In the rows, zero is written as 128.
runs of hidden systems
seq 1, zisol (11 x 18)
[[106 156 114 153 101 105 158 157 183 139 139 185  76 155  96 123 122 115]
 [112 116 134 113 136  85 129 199 138  52 149 126 123 131 101 137 175 141]
 [ 82 111 110 149 115 162 135 171 190 108 108 108 143  98 163  98 127 156]
 [174 183  81 121 125 133  85 184 181 138 126 141 106 131 112 114 108 140]
 [161 138  82 124 124 100 122 143 149  81 173 114 154 146 187 145 167 109]
 [127 156 121  96 131 127 108 111 143 121  81  62 159 116 173  85 145 167]
 [196 153 108 127 121 170  89 123 126 170 156  94 148  89 134 122  89 110]
 [161 140  99 100 133  86 140  73 118 158 136 130 140 169 172 121 128  69]
 [141 119 156  88 143 115 139  68  80 134 140  68 139 111 110 110 161 160]
 [130  83 162 139 133 177 126 108  94 187 127 121 157 115 123  90  88  86]
 [135 114 107  93 148 117 148  73 113 166 136 179  79 150  87 134 107 106]]
seq 2, zon (11 x 18)
[[183  95 103 114 152 116 163 175 145 106 157 129 120 152 165 159 127  79]
 [141 136 121 121 133 145 157 104 156 142 104  98 117 153 157  90 169 210]
 [186 145 166 111 128 202  81 155 101 120 139 125 135 114 117 109 112 109]
 [146 145  92 114 162 125 158  88 152 131  99 133 114 156 195 144 108  69]
 [162 177 158 134 160 111 140  93  86 119 114  91 116 130 103 129 150 197]
 [114 102 153 120 153 174  81 113  99 127 131  95 177 113 145 131 147  66]
 [ 88 174 112 124 135 110 140  54 136 154  94 160 100 132 123 104  94 100]
 [138 132 152 148 165  81 136 134  69  87 161 120 127 104  71 164 128 132]
 [ 54  64 110 144 145 130 117 102 135 145 121 115 174 131 148 116 164 115]
 [ 96 157 131 137  96 132 101 116 122 138 133 195 103 117  62  93  96 149]
 [129  87 109 149 139  84 146 180 117  76 164 159 139 124 134 170 108  91]]
seq 3, kidap (11 x 18)
[[171 146  80 142 153 104  77 141 121 109 158  88 184 106 152 139 135 123]
 [121 148  82 124 106 117 118  74 145 132 131  77 166  88 186 105 118 143]
 [186 141 120 117 104 103 110  97  80 155 164  88 166  93 123 111 103 146]
 [125  61 112 110  98 108 148  93 107 146 161  93 170  97 166 137 116 110]
 [135 101 158  87  76 121 158  73  91 166 133 119 131 116 125  82 105 158]
 [151  42 158 105 112 136 151 132  74 141 164 147 132 121 107 139 104 115]
 [ 94  59 150 102 100 138 180 105 126 150 101 167 106 158 145 120 119 138]
 [144 103 178 109 120 158 134 141  90 127 120 187  87 158  79 137 126 159]
 [102  81 152 144 135 158 145 171 134 104  97 185 109 166 145 172 126 114]
 [106 170 150 131 131 147 123 132 147 118  67 178  73 162 110 150 129 160]
 [134 164 149 180 147 141 103 186 131  93 121 158 113 148 109 191 145 118]]
seq 4, pipa (11 x 18)
[[ 90 118 106  66 106 134 106 116 170 121  95  94 134 107 178 152 134  89]
 [177 190 144 141 111 124 173 111 141 147 165  95  95 115 104  92 127 147]
 [159  82 114 102 164 112 112 157 113 147 124  95 162 129 149 159 114  55]
 [103 140 131 111 109 153 159  54 165 167 122 102 108 145 149  97 174 140]
 [202 137 157 112 171 133 130 146  74 112 148 128 135 142 110  86 107  99]
 [ 90  67  99 140 168 168 157  89 151 147 105 122 129 123 171 150 124 111]
 [156 164 155 138 146 116 133 105  96 153 109 147 120 184 100  80 155 179]
 [127  84 122 139 168 178  91 132  91  78 149 155 157 113 143 152 120  98]
 [ 81 155 132 168 123 127 160  97 148 135  68 151 114 141 154 101 108 176]
 [156 139 128 143 161 110  80 140  71 114 151 153 130 121  63 165 124 153]
 [ 55 107 124 175  88 135 116 131 148 110 117 147 167 124 177 139 133 108]]
seq 5, mino (11 x 18)
[[118  74 118 145 124  83 124 179 113 108 155  88 189  93 137 132 122 116]
 [102 120 119  94  47 122 117 111 150 174 124 113 134  85 127  98  89 140]
 [201 119 136 119  86 113 137 155  96 127 202 143 131 125 107 115 109 118]
 [123  51 137  65 106 105 178 135 132 122 126  93 131 126 166 132 138 117]
 [166 123 180 107  87 195 141 122 117 164 121 113 107 115 117  98 111 173]
 [188  97 137 102 137 163 140 163 130 131 140 162 111 173 152 145 121  67]
 [126 133 154  90 130 142 188  73 136 116  97 119  79 158 162 149 157 147]
 [169 145 182 151 183 191 116 158 103 123  94 117 121 145 113 135 135 148]
 [102 137 109 133 160 165 119 112 167 142  89 155 107 159 160 169 132  58]
 [124 212 146 152 159 106 139  81 115 109 109 141  91 153 104 133 151 152]
 [102 124 124 167 213 126  96 160 121  98 114 103 156 116 106 157 150 106]]
seq 6, zon (11 x 18)
[[114 103 141 124 111 201 116 122 156 176 109 124 125 141 123  78 155 178]
 [176 155 144 110 122 171 115 160 128 110 142 185  93 146 118 126  92  72]
 [147 131 106 129 178  97 189 128 147  86 101 114 110 156 186 153 138 137]
 [142 145 158 144 152 177  94 126 114 142 100  83 144 122 114 117 166 202]
 [133 158 133 117 129 179  68 123 131 138 122 146 143 136 147 129 118  38]
 [125 195 107 125 156  61 167  87 134  98 102 129  97 133 142 136 106 120]
 [128 119 148 151 167 114 113 131  88 118 139  57 165  88  97 146 156 165]
 [ 76 115 110 127 117 154  77  89 143 185 128 131 161 127 126  99 140  69]
 [123 175 119 120 113  72 148 107 116 103 154 178  90 119  82 109  90 107]
 [119  63 115 147 162  80 165 154 107  91 158  95 157 101 128 144 134 147]
 [ 92  83 107 143 105 165  97 108 147 193 127 144 147 135 113  91 145 172]]
seq 7, mino (11 x 18)
[[150 118 143 156 180 155 147 194 150 109 117 137  99 154 123 181 140 100]
 [ 85 173 136 132 127 141 144 112 192 140  79 113  86 153 141 153 171 127]
 [144 210 153 167 163 148 102 162 137  86 133 126 111 130  92 124 152 124]
 [ 87 148  85 148 183 107 137 143 187 102 113 107 125 116 147 140 134  73]
 [118 209 106 147 140 106 110 101 157 148 123  89 125 108  97  90 144 162]
 [135 140  91 147 166 111  78 158 133 107 172 106 179 111 118  99 145  81]
 [ 81 138  79 109 121  88 135  79 153 126 132 108 149  94 149  66 110 119]
 [180 133  97 130 141 111 102 123  93 142 172 111 159  97  94  75 107 169]
 [127  58  83 104 117 110 114 113 122 149 154 119 185 129 175 107 128  97]
 [141 121 134  88  77 127 129  72  86 133 134 144 138 117 139  76 101 180]
 [187  58 127 124 138 142 131 148  72 122 155 150 153 128 144 143  89 134]]
seq 8, kidap (11 x 18)
[[121  85 104 113  96 111 162 119 141 134 167 108 126  79 146 168  89  71]
 [133 129 156 105  84  87 185 101 130 179 125 100 106 147 113  97 141 159]
 [137  64 170  87 124 157 117 156 100 130 167 116 130 116  79 132 154  96]
 [112  95 141 106 115 157 189 127 163 138 106 155 102 149 165  82 100  86]
 [174 126 136  95 171 132 149 127 111 135 128 157  67 161  70 134 136 162]
 [117  78 144 160 158 178 138 164 144 107 123 141 137 172 162 147 181 124]
 [122 180 137  95 149 166  92 110 136 120  57 161 104 156 136 104 116 134]
 [172 161 113 189 177 147 130 142 113  86 151 156 112 129 132 185 114 127]
 [ 86 149 112 155 156  96 116 117 146 133  60 100 155 149 170 157 158 146]
 [125 203 144 156 119 158  63  97 108 119 141 119 142  91  98 127 133 131]
 [123 140 108 167 134  69 132 146 123 114 133 115 172 109 162 140  84  64]]
seq 9, pipa (11 x 18)
[[132  88 117 143 185 134 166 102 109 143 153 104 132  84 114 126  81  78]
 [ 96  88 133 130 142  97 147  94 120 200  95 122 147 174 123  91 151 130]
 [136  96 144  93 139 164  97 100  79 109 168 164 137 138  94  80 152 130]
 [109  80 123 154 142 155 173 135 128 101 113 172 134 126 167  83  77 135]
 [136 104 107 129 159 109 129 124 108 151  97 163 102 148  89 150 119 213]
 [129 103 128 174 100 153  86 155 110 104 159 176 163 160 146 150 165 155]
 [103 164 133 106  93 141 108 129 135  68  79 164 113 116 162 134  95 164]
 [151 165 123 187 120 113 144 149 127 113 152 131 101  88  99 190  93 166]
 [101 133 132 139  90  80  86 163 136 147  97 117 160 143 143 194 144 101]
 [104 190 154  98  63 134 109  98 147 106 156 116 101  97 105 134 154 114]
 [146 143 152 136 117  96 165 178 136 113 146 102 124  90 119 123  74  61]]
seq 10, Bodol (11 x 18)
[[172 155 129 173 135 181 100 121  96  87 148 156 159 130 166  99 114 160]
 [144 113  59 135 171 101 103 124 122 143 104 142 141 119 150 181  76 123]
 [138 171 119 172  88 109 112  69 111 161 153 120 141 138 133 164 161 170]
 [118 133 154 108 109 101  73 120  62  95 121 136 178 111 138 137 105  87]
 [ 98 133 112 142 101 125 166  64 128 137 136 127 112  64 131 137  62 131]
 [134 130 178 154 114  59 153 151  86 169 125 120 134 142  78 138 114 119]
 [ 64  72 147  82  80 117 138 111 132 115 154 120 128 109 116 135 164  93]
 [114 133 175 126  92 134 173 147 130 111 107 150 112 124 124  52  88 154]
 [136  68 130 117 154 128 162 193 143 129 144 141  88 121  79 163 118 119]
 [110 122 131 130  87 125 159 155 189 133 120 125 117 179 164 121 190 151]
 [149 143 149  80 132 173  76 182 131  80 111 152 109 134 106 113 138 152]]
seq 11, zisol (11 x 18)
[[121 157 107  97  98 116  78 106 134 109 140 159 115 165 117 144 194 173]
 [140 135 162 145 120 163 119 143  92  50 129 125 165 105 175 102 109 142]
 [146 134  90 130 148 125 131 121 143 165  67 117 119 111 161 170  61 144]
 [171 172 136 152  82 106 116 114 123 168 165 119 125 160 121 175 170 132]
 [ 91 129 175  82  96 108 108 111  93  84 111 113 160 120 155 119 139  79]
 [133 137 140 127 124 147 181 101 134 140 117  94  98  63 121 115  59 146]
 [164 116 135 144 135  91 143 169 129 199 139 123 124 163  93 151 124  81]
 [ 69 100 132  79  96 111 131  95 142 112 156 133 117 139 115 126 194 104]
 [125 128 175 126 146 164 158 155 122  90 122 123 118 102 105  44 103 149]
 [146  77  77 136 180 142 136 173 159 159 126 144 109 126 116 160  92 107]
 [118 145 107 140 122 122 128 113 164 137 147 155 110 194 130 124 211 150]]
seq 12, Bodol (11 x 18)
[[141  93 135 104 131 163 160 123 139 161 147 173  80 148 105 138 104  61]
 [132 123 150 111 150  99 199 112 129 109 106 133  94 190 152 125 170 148]
 [112  85 174 114 160 193 106 148 112 115  87 117 131 134 118 139 163 163]
 [108 129 113 175 139 192 124 135 167 143 108 188 116 159 157 121 111  95]
 [133 167  97 135 186  93 122 125 129  95 111 172  91 168 101 153 149 153]
 [ 99 135 131 178 159 147 104 129 124  78 128  93 167 112 153 161 179 159]
 [ 90 168  99 155 128 144  57 135 149 151  87 145 159 108 128 105  90 116]
 [139 183  84 166 147  94 122 104 128 112 189 155 112 106  84 136 114 107]
 [110 134 117 133 140  44 132 128 111 102 130  65 178 107 144 122 148 136]
 [103 119 129 117  85 149  86 118 128 167 144  91 158  65  92  87 111 145]
 [160 126 115 136  98  97 153 144 126 146 184 157 132 125 116  80  78  70]]

runs to name
seq 13 (2 x 18)
[[130 135  67 123 165 181 104 102 166 125 125 146  89 107 126 170 123 164]
 [164 183 139 197 151 131 115 140 115 113 135 150 148 187 154 123 161 127]]
  zisol
seq 14 (2 x 18)
[[154 117 142 132 143 130 138 122 118 223  98 109 111 140  80 130 113 157]
 [125 102 149 112 116 156  91 124 118 142 163 154 134 174 112 148 193  71]]
  mino
seq 15 (2 x 18)
[[145 129 159  88 159 197 113 122 118 100 128 117 132 126 147  93 133  63]
 [152 138 103 126 207 162 172  78 146 141 111 110  88 124 138 134 111 108]]
  zisol
seq 16 (2 x 18)
[[ 99 144 163 108 101  59 143 126  98 126 126 155  96 122  61 149 106 107]
 [ 96  74 155 149 136 114 159 156 121 141 160 104 118  96  60 160 143 123]]
  mino
seq 17 (2 x 18)
[[154 129 151 121  66 152 110 170 143 113 166  73 147  88 141 151 146 139]
 [160 160 117  78  77 128 115 155 166 147 109 122 116 117 156 115  77  85]]
  Bodol
seq 18 (2 x 18)
[[142 110 109 101 172 189  48 137 118 124 126 138 147 134 110 110 158 143]
 [152 143  70 181 154 157 134 100 147 119 146 163 144 144 189 107 105 122]]
  Bodol
seq 19 (2 x 18)
[[137 113 119 113 128 147 163  93 115  62 179 148 120 104 167 134 106  76]
 [134 131 141 136 190  98 177 125 125 156  61  89 119 148 131 112 123 166]]
  zisol
seq 20 (2 x 18)
[[154 182 132 159 164  76 154 148 135 113  97  79 145 140 169 138 119 109]
 [119 176 117 101 141 136  77  99 142 138 106  59 138  77 121 157 136 108]]
  mino
seq 21 (2 x 18)
[[155 121 130 134 162 100 142 106  75  61 155 131 154 151 172 153 155 113]
 [ 88 114 126 126 139 148 111  70 102 132  77 111 162 111 157 101 123 186]]
  zon
seq 22 (2 x 18)
[[ 79 114 132 135 148 154 148  41 114 144  83 132 123 131 147 123 133 169]
 [160 149 170 168 144 160  98 135  73 151 130 157 122 125  68 143 100 141]]
  zisol
seq 23 (2 x 18)
[[149 155 151 102  77 123 150 137 145 108 135  71 105  93 125 141 148 197]
 [170 112 153 108  94 155 109 179 141 175 126  74 144 109 137 157 119  88]]
  kidap
seq 24 (2 x 18)
[[208 141 129 132 157 134 112 159  93 117 121 149 117 151 115 151 117 193]
 [136  98  99 143 120 152 106 119 139 131 132 118 154 136 193 210 153 112]]
  Bodol
seq 25 (2 x 18)
[[142  92  50 140 155 127 123  89 133 159 182 169 133 136 120 111 117 122]
 [133 114 120 127 158  96 116 102  82 116 130 158 154 180 122  77 169 179]]
  zisol
seq 26 (2 x 18)
[[ 75  77 104  92 114 106 146 139 161  85 161 150 106 125 127 158 161  93]
 [113 147 155 143 134 140 166 166 160 103 107 115 109 131 118  56 142 186]]
  zisol
seq 27 (2 x 18)
[[131 136 109 142 179 136 114 158 138 143  92  89 121  69  94 151  76 152]
 [130 151  93 188 101 113 120 129 164 177 171 149 139 158 133 147 148  86]]
  zisol
seq 28 (2 x 18)
[[180 168 109 162  92 123 155 156 152  98 187 113 113  89 135 145 110 158]
 [170  89 106 101 127 105 116 169 140 170 115  79 177 149 165 100 140 132]]
  zon
seq 29 (2 x 18)
[[149 151 103 177 175  98 138 161 129  83 142  98 130  94 118 171 124 172]
 [ 83 141 107 175 107 112  83 146 161 166 102 109 182 138 158 133 148 119]]
  zisol
seq 30 (2 x 18)
[[155 101 151 159 133 214 126 160 133 161 107 146 136 135 142  92  96 142]
 [152 114  75 118 158 120 128 132 151 149 132 192  93 185 127 166 130 102]]
  Bodol
seq 31 (2 x 18)
[[124  84 132 126 116 136 172 157 147 156  86 151  86 131 123 162  87 177]
 [163 123 131 134 103 128 106 161 130 142 150 175 104 186 102 177 172 155]]
  pipa
seq 32 (2 x 18)
[[134  92  84 131 155 122 149 112 132 100 101 133 153 152 215 135 128 150]
 [155 166 125 131 114 156  85  92 103 135  85 125 144 122 161 143 111 203]]
  mino
seq 33 (2 x 18)
[[ 87 145 124 130 123 116 156 136 159  68 103 172  77 144 131 154 141 177]
 [126 121 163 180 142 149 109 213 126 104  98 116 153 118 123 145 126 161]]
  zon
